In the rows, 128 means zero.
Rotation paths and how fast each direction turns (deg/step)
Each turn is a multiple of 5 degrees from 10 to 175, or 0.
Each row of a path follows its step; steps can be skipped.
Rotation 1:
step 0: [130 138 119 132 129 120 125 133 129 131 124 120 140 132 129 127 123 117
 132 121 134 128 126 140 125 126 136 133 124 125 121 124 116 132 125 136
 119 125 106 134 113 123 123 120 123 125 133 146 132 132 132 115 119 151
 130 133 137 131 114 126 139 135 147 131 118 123 129 118 112]
step 1: [127 138 129 140 132 132 118 117 133 135 125 143 127 130 143 124 130 120
 123 141 130 131 125 134 123 120 126 156 135 119 127 132 120 129 128 116
 136 119 119 138 144 124 143 146 123 129 128 133 129 137 129 140 127 127
 115 134 127 131 128 130 134 132 123 122 125 139 127 109 127]
step 2: [124 121 113 136 127 122 135 120 126 125 122 129 117 132 124 125 117 143
 128 132 130 125 128 125 120 129 105 133 122 124 130 147 120 127 144 125
 129 123 144 142 138 139 127 134 129 134 127 120 123 112 131 112 147 133
 130 120 135 133 130 132 124 136 122 144 129 127 136 121 124]
step 6: [125 129 139 122 111 130 139 117 134 133 132 131 126 137 149 129 132 127
 113 119 116 117 133 128 115 120 120 134 123 127 116 133 130 115 125 135
 127 125 133 132 128 139 124 126 128 136 131 124 131 125 116 126 137 126
 131 142 133 136 106 124 112 121 144 136 117 131 125 123 134]
step 7: [112 142 128 123 128 139 130 129 130 134 125 134 135 125 130 122 128 118
 134 123 126 121 125 134 129 129 139 128 117 123 135 123 131 134 155 137
 137 142 136 129 126 140 117 133 126 144 121 123 117 119 139 126 123 128
 111 127 123 118 125 128 126 133 129 136 126 155 129 134 131]
step 8: [120 114 133 110 136 137 128 144 128 132 123 121 127 137 128 147 126 128
 120 127 137 140 121 131 137 138 126 134 133 122 124 124 129 130 131 121
 129 135 117 119 125 142 148 118 132 126 129 122 117 112 132 131 133 117
 122 123 137 110 131 131 127 143 122 127 136 122 139 119 128]
step 9: [141 117 128 123 130 119 129 122 128 140 120 131 126 125 121 124 133 141
 118 111 119 121 142 112 118 120 128 131 135 125 120 128 134 121 120 140
 124 126 116 103 137 118 126 122 128 117 120 121 119 123 125 132 148 118
 131 137 124 119 131 125 125 127 140 127 122 135 134 129 129]
step 10: [136 142 137 116 124 135 131 114 126 120 140 126 126 127 124 130 138 129
 133 132 124 135 122 134 127 116 136 124 142 135 128 125 126 137 125 131
 129 119 133 131 142 124 106 123 118 141 126 128 128 123 128 114 118 122
 127 127 127 112 121 124 119 127 141 128 119 137 142 153 125]
step 11: [111 120 136 120 124 127 118 146 133 126 144 142 140 133 126 151 136 121
 134 129 145 130 123 129 123 130 130 125 124 119 127 134 141 138 127 128
 127 122 122 128 127 141 124 125 112 137 144 129 122 135 129 132 127 132
 136 124 120 132 125 123 116 123 123 126 130 136 137 123 146]
Speeds:
[127 129 126 131 130 131 127 127 131 125 127 128 127 127 129 126 130 127
 126 130 130 129 131 134 127 130 129 126 126 128 130 127 129 128 129 128
 131 131 124 129 130 125 128 129 126 127 129 125 131 127 128 128 127 125
 131 127 123 127 127 130 126 130 131 130 129 127 130 128 129] | 115
